In the data rows, the value 128 means zero.
Here are some rows, each followed by its group. Rows of different groups can look alike.
[142 116 121 127 116 128 122 121 121 141 137 135 150 139 114 134 142 121
 139 118 143 126 119 134 139 135 113 126 135 114 148 137] Gx
[149 206 104 169 151 137 139 176 144 156 171 121 117 177 189 132  87  76
 126 116 124 155 152 105 156 142 139 208  87 100  60  92] LV
[142 149 122 160 121 113 126 114 116 127 125 142 138 135  80 139 138 138
 119 123 150 130 112 125 129 135 114 142 128 121 162 176] Gx
[121 150 110  75 130 190 114 156 100  84  69 162  68 103 101 131 155 206
 188 103  69  87 106 101  88 121 171  94 169 107 108 155] ZE
[135 114 121 119 116 141 110 142 120 141 141 149 147 134 101 136 147 114
 135 124 132 124 116 135 141 135 124 114 142 121 135 115] FH
[135 111 121 123 117 129 120 121 119 141 144 135 144 138 114 133 139 120
 140 121 138 128 118 137 140 135 118 127 135 121 142 132] Gx
[135 113 122 123 121 128 113 121 112 137 139 135 137 137 121 133 140 122
 135 121 137 132 119 136 141 135 121 134 135 121 142 140] CN
[156 106 116 131 109 159 104 162 113 144 150 162 158 133 114 142 153 101
 134 122 111 130 110 142 142 135 111 114 149 107 121 109] FH
[142 161 105 198  86  87 126  87 123 175  96 149 116 145 121 166 143 115
 118 140 176 160  98 154 126 149  68 130 114 121 121 121] Gx
[128 131 119 118 125 155 111 128 116 130 138 149 130 134 121 133 146 136
 146  99 106 153 117 133 129 135 141 134 149 114 135 149] TC
[142 108 121 121 118 128 122 121 112 139 140 128 143 138 121 129 140 117
 139 119 140 126 119 133 141 135 121 128 135 121 142 134] CN
[107 120 162 118 180 113 153 135 150  91  94  94 122 113 183 103  85 142
  76 180 116 110 182 102 104 108 139 155  73 182 128 121] Lj
[142 113 120 123 115 137 114 135 118 143 145 149 143 137 114 135 144 118
 138 121 136 132 116 130 140 135 118 131 135 121 135 121] CN
[128 122 124 129 127 158 108 142 124 132 141 155 150 128 108 136 146 112
 135 109 106 140 113 152 139 135 132 108 155 114 135 119] FH
[135 111 122 122 120 133 120 128 119 138 143 135 144 137 114 131 142 116
 139 115 135 131 116 135 140 135 121 114 135 121 142 131] FH
[142 117 120 121 114 142 110 149 120 145 141 155 145 136 101 137 147 112
 136 120 129 137 112 138 140 135 118 130 142 121 135 117] FH
[135 108 122 121 117 131 118 121 116 142 146 135 139 139 121 131 140 120
 139 120 139 130 118 137 142 135 119 126 142 121 142 131] CN
[135 173 114 147 130 127 128 135 139 149 145 114 132 154 169 131 114 106
 136 113 145 144 141 123 145 135 142 162 121 114 114 151] LV
[142 156 114 194  98 100 110 101 133 181 134 135 126 153 135 161 142 123
 129 124 173 177 104 140 130 149  85 148 128 114 121 136] Gx
[121 117 136 102 188 141 147 135 137  75  69 101 130 125 169 111  79 151
  80 194 110 121 186 135 118 128 129 158  66 182 148 120] Lj
[135 119 119 127 115 157 106 149 115 144 145 169 144 136 108 136 152 115
 138 112 111 141 109 144 133 135 131 120 142 107 128 127] FH
[142 111 121 126 115 130 117 121 119 142 137 135 148 137 121 133 142 121
 139 118 137 128 119 131 141 135 117 125 142 114 148 137] CN
[142 138 119 135 138 124 125 135 116 144 148 108 138 155 148 131 119 118
 139 115 142 126 124 142 147 135 134 142 135 107 128 162] LV
[135 112 120 120 116 137 113 135 120 144 144 142 145 137 114 133 143 113
 136 123 140 127 116 131 143 135 121 123 135 121 142 120] FH
[135 110 122 123 117 129 115 121 116 140 147 135 140 142 128 135 142 119
 137 121 141 134 117 129 140 135 119 128 135 121 142 131] CN
[142 188  97 169 105 127 132 121 158 150 129 121 122 160 148 150 112  88
 136 114 158 202 155 132 139 142 125 154 114 128  94 136] LV
[142 132 119 157 114 110 114 108 112 141 126 142 131 141 108 138 139 132
 124 122 149 145 111 131 133 142 111 141 128 121 142 146] Gx
[135 106 122 121 116 129 118 121 116 138 139 135 143 137 121 132 141 119
 139 118 139 132 117 133 141 135 122 127 135 121 142 128] ZE
[121 117 133  95 180 140 148 135 133  73  65  94 132 121 169 117  80 144
  80 196 119 127 184 140 119 135 117 156  66 182 148 116] Lj
[114 171 138 104 167 158 111 142 146  79 123 101 109  90 101 139 136 144
 135 114  83  76 121 163 141 149 141 155 155 121 155 141] TC
[135 109 122 121 120 130 121 121 116 138 145 135 142 138 121 132 141 121
 139 120 139 134 119 138 140 135 121 124 135 121 142 127] CN
[135 115 125 126 120 156 109 135 123 136 142 155 159 129  94 137 148 104
 134 117 110 137 111 147 140 135 123  87 155 114 135 100] FH
[128 138 120 103 135 163 110 135 111 117 122 149 106 133 135 133 142 173
 164  92 108 136 119 105 111 128 155 134 162 114 121 161] ZE
[135 110 121 122 116 129 115 121 114 138 144 135 142 140 121 132 140 119
 139 119 140 127 118 135 141 135 119 128 135 114 142 130] CN
[ 66 117 190 124 147  87 193 149 190  99 117  94  78  73 162  65  79 174
  88 162  88 122 166  73  65  60 185  96 107 182  67  84] Lj
[142 130 122 135 118 124 125 121 124 135 131 142 149 138  94 133 142 129
 136 119 143 116 118 135 133 135 114 133 142 114 155 152] Gx
[156 113 120 129 111 162  97 162 116 140 144 162 166 134 101 145 151 105
 133 124 115 119 109 147 143 135 112 100 155 107 121  90] FH
[142 135 111 133 121 126 116 121 125 137 138 128 142 144 142 139 129 113
 137 121 144 149 130 123 137 135 123 134 128 121 128 142] LV
[156 137 103 123 102 116 122  73  85 117  93 183 137 118  94 155 143 120
 148 124 147  68  87 139 128 142 100  97 107 107 128 102] ZE
[121 156 131 105 150 139 123 128 134  92 132 114 111 106 114 135 136 144
 132 121 100  79 122 134 140 149 142 147 142 128 155 156] FH
[135 109 120 117 115 134 113 128 119 142 139 142 145 138 114 133 142 116
 137 121 138 124 115 128 141 135 119 132 135 121 135 121] FH
[128 125 120 127 122 130 129 114 114 128 136 135 131 134 108 132 135 129
 135 117 132 117 117 133 138 135 127 132 142 121 148 151] FH
[142 115 118 124 111 143 110 149 121 147 144 155 144 136 108 138 148 112
 137 120 132 135 112 132 140 135 117 130 135 121 135 121] ZE
[142 153 120 137 138 129 132 156 117 148 167 101 134 158 176 129 112 106
 138 114 136 118 126 145 152 135 140 142 135  94 108 128] LV
[142 118 119 127 110 130 125 114 118 136 142 142 138 142 121 141 137 109
 139 114 142 134 119 149 141 135 112 113 128 121 135 139] CN
[128 111 122 124 117 132 122 128 120 138 144 135 143 135 121 131 139 120
 140 117 136 132 117 136 140 135 123 115 135 121 148 133] FH
[ 80 107 190 122 168  89 182 169 176  98 120  74  85  74 155  75  90 143
  79 177 106 122 167  94  80  67 147 106 114 169  87  90] Lj
[ 66  84 208 130 176  77 194 210 179 103 136  39  54  44 155  67  94 113
  83 186  96  97 170  98  61  53 138  68 135 141  74  78] Lj
[100 131 162 118 168 110 160 108 164  85  95 101 123 114 176  90  74 160
  80 169 105 126 179  85 100  94 157 155  73 189 121 112] Lj
[107 118 158 115 180 116 154 128 150  90  94  94 123 117 183 103  82 147
  77 180 114 118 185 106 106 108 145 157  73 182 128 118] Lj
[ 80 104 193 124 171  85 184 176 176 101 120  67  80  66 148  71  89 136
  80 176 100 118 169  96  76  67 146 108 114 162  87  88] Lj
[135 110 122 120 119 130 116 128 116 138 146 135 142 138 121 132 140 116
 139 120 139 131 119 136 142 135 119 128 142 114 142 132] Gx
[107 163 108  57 149 175 129 156  97  72  42 142  66  91  87 125 145 222
 186 110  86  62 109  82  89 128 165 114 176 114 114 138] ZE
[142 193 103 164 123 130 135 128 155 142 138 121 121 164 169 144 105  90
 134 111 150 181 158 130 146 135 139 159 107 121  94 142] LV
[135 149 117 142 137 122 125 142 126 146 143 114 135 154 169 128 118 111
 135 115 145 134 130 130 146 135 141 153 128 107 121 157] LV
[142 108 121 120 118 130 116 128 118 138 143 135 142 138 121 132 140 117
 139 119 138 129 120 134 141 135 121 126 142 121 142 134] Gx
[135 108 121 121 115 131 117 121 116 139 145 135 143 139 114 132 140 121
 140 116 138 128 120 134 139 135 121 121 142 121 142 133] ZE
[142 119 121 133 118 128 119 121 121 148 143 128 150 138 121 136 143 120
 139 120 142 124 119 129 138 135 114 129 142 114 148 142] Gx
[135 136 108 142 102 124 113 101 130 146 130 135 136 143 135 148 132 110
 136 116 154 172 126 139 136 142 112 138 128 121 128 121] LV
[114 134 128 109 130 139 125 114 127 119 141 121 128 122 121 131 140 129
 136 115 112 104 120 131 143 142 136 129 142 121 148 146] TC
[135 113 123 126 121 127 116 114 108 136 139 128 134 136 114 132 139 123
 132 122 135 132 121 131 137 135 122 134 142 121 142 143] ZE
[162 110 117 126  96 164 108 156 110 151 155 183 137 138 114 138 153 111
 144 109 108 151 108 139 134 135 124 116 128 121 121 138] ZE
[128 135 119 112 133 131 128 108 121 113 124 128 123 128 108 132 135 143
 130 124 123 103 120 119 137 135 130 138 135 135 148 162] TC
[114 112 142  98 188 137 148 156 130  77  72  87 128 117 169 120  90 135
  76 203 119 107 186 141 119 135 113 155  66 176 162 129] Lj
[135 115 120 126 114 131 123 121 120 139 148 142 138 142 121 138 137 110
 140 109 144 140 121 142 141 135 118 117 135 121 135 136] CN
[142 109 122 122 117 132 122 128 116 140 146 135 143 140 121 132 143 118
 139 118 140 135 118 135 139 135 123 125 135 121 142 134] ZE
[149 114 120 127 111 145 114 142 113 148 151 155 141 139 114 134 146 115
 140 116 127 141 112 130 136 135 118 128 135 121 128 134] FH
[142 154 100 194  77  81 130  80 108 162  74 155 114 138 114 165 145 115
 115 144 175 143  96 172 129 149  66 126  94 114 121 102] Gx
[142 145 118 139 130 122 120 135 127 146 143 114 139 150 155 127 117 112
 134 117 143 136 134 118 145 135 142 156 128 114 121 153] LV
[ 87 127 179 123 173  96 170 149 169  94 114  87 104  92 162  85  85 145
  76 175 113 118 171  84  90  87 148 132  94 176 101  98] Lj
[ 45  92 203 127 151  76 204 183 192 109 123  67  49  48 148  53  82 146
  93 167  88 112 162  68  46  39 174  65 135 155  53  71] Lj
[128 120 124 128 124 157 111 128 125 134 146 149 153 129 101 135 146 111
 133 112 112 147 112 153 142 135 130  99 149 114 142 116] TC
[142 117 119 131 112 131 129 121 119 134 140 142 136 144 121 141 137 110
 139 116 140 140 123 147 140 135 118 110 128 121 135 136] CN
[135 125 120 133 126 129 127 121 115 123 132 135 132 133  94 132 133 128
 130 118 136 122 120 136 135 135 122 130 142 121 148 162] CN
[135 122 125 133 142 172  98 142 125 123 149 149 152 120 101 138 149 113
 139 106  88 132 116 177 140 142 127  99 169 100 135 110] FH
[142 109 120 121 111 150 103 149 121 142 145 155 156 134 101 138 148 108
 136 123 127 124 111 136 143 135 118 108 149 121 135 106] FH
[128 148 116  90 130 185 111 149 105 102  92 155  84 119 128 134 151 193
 179  92  80 123 113 104  96 128 168 111 169 114 121 162] ZE
[142 132 116 171 104 110 110 101 125 169 138 135 135 145 128 156 145 127
 133 121 165 173 110 135 131 142  96 138 135 107 121 123] Gx
[135 134 109 166 104  97 122  94 103 154 106 149 121 134 114 153 149 119
 124 135 161 137 103 147 137 149  93 136 114 121 128 123] Gx
[142 171 112 147 141 126 131 149 130 145 159 108 129 161 189 129 109  99
 133 114 141 140 140 121 152 135 144 174 114 107 101 130] LV
[142 120 122 133 118 124 119 121 124 145 136 135 150 139 108 139 146 123
 138 120 144 123 117 131 135 135 113 125 135 114 148 140] Gx
[142 129 118 133 130 125 119 128 112 144 135 114 147 146 135 134 126 119
 138 121 146 118 123 129 142 135 125 131 135 114 128 154] LV
[183 108 117 143 108 184  96 183 102 140 155 176 175 135 114 152 161  91
 133 131  79 128 108 178 144 128 100  86 169  80 101  91] FH
[121 118 144 104 183 135 149 128 145  77  72 101 131 126 176 107  76 150
  78 189 107 122 190 129 113 121 134 155  59 182 142 117] Lj
[169 123 111 110  93 186 112 142  80 119 111 203 107 117 108 139 148 165
 181  78  87  96  99 129 106 121 151  74 155 100 114 162] ZE
[142 160 104 160 108 121 117 114 145 158 135 121 132 150 142 149 125 105
 141 118 153 178 134 131 135 142 118 148 128 121 108 131] LV
[114 132 132 117 129 148 117 121 130 121 142 128 139 116 114 132 139 115
 135 112 109 113 113 154 146 142 139 103 149 114 155 129] TC
[142 123 118 129 128 124 122 128 109 144 128 108 143 140 135 132 127 117
 139 120 142 105 126 140 143 135 118 130 135 121 135 157] LV
[121 147 127 108 146 159 111 128 136 106 130 128 129 112 108 138 142 133
 142 105  98 122 120 149 141 142 134 136 155 121 142 129] TC
Which 5 groups are nearest to each row below, nearest first, going by the distance to the centre of the group?
[135 145 118 140 137 122 126 135 122 145 147 114 135 152 155 129 117 117
 137 112 145 131 127 129 147 135 137 152 128 114 121 156] -> LV CN Gx TC FH
[149 198 101 175 106 129 142 135 163 148 127 128 119 167 155 146 104  82
 133 112 159 197 162 129 138 135 133 138 114 128  94 143] -> LV Gx CN FH TC
[121 139 127 115 130 132 127 114 127 110 135 128 120 121 121 133 136 136
 132 123 116  86 119 126 139 142 136 138 135 128 155 166] -> TC CN ZE FH Gx
[135 112 123 123 120 128 110 121 109 136 137 135 139 140 121 133 140 121
 134 122 138 132 116 125 142 135 118 131 135 114 135 136] -> CN FH Gx TC ZE
Group LV spreads out most along one direction. Which 3 other groups' directions of most spread are closest to that one, closest first?
Gx CN ZE
Which 4 groups are nearest to each row below, nearest first, going by the distance to the centre of the group?
[142 120 120 124 118 146 116 128 107 143 147 155 131 138 128 134 146 129
 150 102 129 143 112 137 127 128 132 120 142 114 135 149] -> CN FH ZE TC
Which 3 other groups have their centres nearest to the centre of group FH, nearest first?
CN TC ZE
Which 5 groups are nearest to each row below, nearest first, going by the distance to the group's nearest row?
[142 125 121 127 127 127 127 121 111 123 134 135 132 134  94 133 136 130
 129 120 137 128 118 137 133 135 126 136 142 128 148 153] -> CN FH ZE Gx TC
[142 155 103 159 107 122 113 114 142 155 134 128 133 148 148 151 130 111
 138 120 153 171 131 129 134 142 114 149 128 114 114 130] -> LV Gx CN ZE FH
[135 109 122 120 117 131 118 121 117 138 143 135 142 139 121 132 139 119
 139 119 140 133 118 135 140 135 122 125 135 121 142 132] -> ZE CN Gx FH LV
[128 128 119 103 126 136 120 121 121 123 125 128 130 132 121 133 138 141
 141 118 125 119 123 111 137 142 128 141 142 128 142 144] -> TC FH ZE CN Gx
[149 129 126 133 136 123 122 142 115 133 129 108 144 125 128 132 140 118
 130 142 144  72 128 154 134 142 108 127 107 121 162 148] -> LV Gx CN FH ZE
Group FH spreads out most along one direction. Which 3 other groups' directions of most spread are closest to that one, closest first?
CN TC ZE
Which 5 groups are nearest to each row below, nearest first, going by the average distance to the group's rows?
[121 123 142  86 189 132 145 176 125  71  71  87 127 107 169 125  97 125
  74 214 124  92 184 140 119 142 105 148  59 176 176 127] -> Lj TC CN LV FH
[142 159 114 199 100 101 117 108 127 177 133 135 126 151 128 159 143 121
 126 128 174 173 105 135 128 142  84 144 128 114 128 145] -> Gx CN LV FH TC
[114 160 122 100 155 147 118 121 136  92 115 121 104 113 108 135 138 157
 140 111  96 102 124 120 135 149 139 177 149 135 148 157] -> TC CN FH ZE Gx
[135 127 118 106 127 155 113 135 103 114 110 149 114 126 114 132 146 162
 163 109 117 103 112 111 114 128 138 128 155 107 121 139] -> TC CN ZE FH Gx
[121 143 119 103 141 149 109 121 119 113 122 135 115 130 128 135 140 160
 151 104 113 130 122 110 127 142 139 160 149 128 135 147] -> TC CN FH ZE Gx
[135 112 121 123 118 130 123 121 115 136 145 135 138 136 121 132 139 119
 139 117 139 130 118 133 142 135 124 129 142 121 142 141] -> CN FH Gx TC LV
[142 161 105 143 118 128 121 121 138 142 132 128 133 152 148 140 120  99
 139 113 146 171 143 120 141 135 126 155 128 121 121 149] -> LV CN Gx FH TC
[142 109 120 120 116 133 116 128 116 141 143 142 141 138 114 132 141 120
 139 118 139 138 117 133 142 135 121 128 135 121 142 128] -> CN FH Gx TC ZE
[128 148 102  68 120 176 129 156  82  78  38 176  78  93  73 132 157 210
 190 116  90  51  96 102  86 128 160  88 162 100 108 133] -> ZE TC FH CN Gx
[142 121 122 122 125 125 122 135 109 138 134 108 139 135 135 131 129 115
 138 128 142  98 129 150 143 135 114 127 128 121 142 156] -> CN Gx FH TC LV
Which 3 other groups have their centres nearest to the centre of group LV, nearest first?
CN Gx FH
Which 4 groups are nearest to each row below, nearest first, going by the average distance to the group's rows?
[121 146 120  95 154 160 110 128 125 111 120 128 101 123 128 134 140 171
 160  98  96 127 124 112 118 142 146 163 162 121 128 146] -> TC CN ZE FH
[ 59 116 189 116 150  85 193 149 187 101 113  94  79  71 148  63  77 174
  89 162  95 124 164  70  64  60 179  96 101 182  74  84] -> Lj TC CN LV
Group Lj spreads out most along one direction. Which 3 other groups' directions of most spread are closest to that one, closest first?
ZE Gx FH
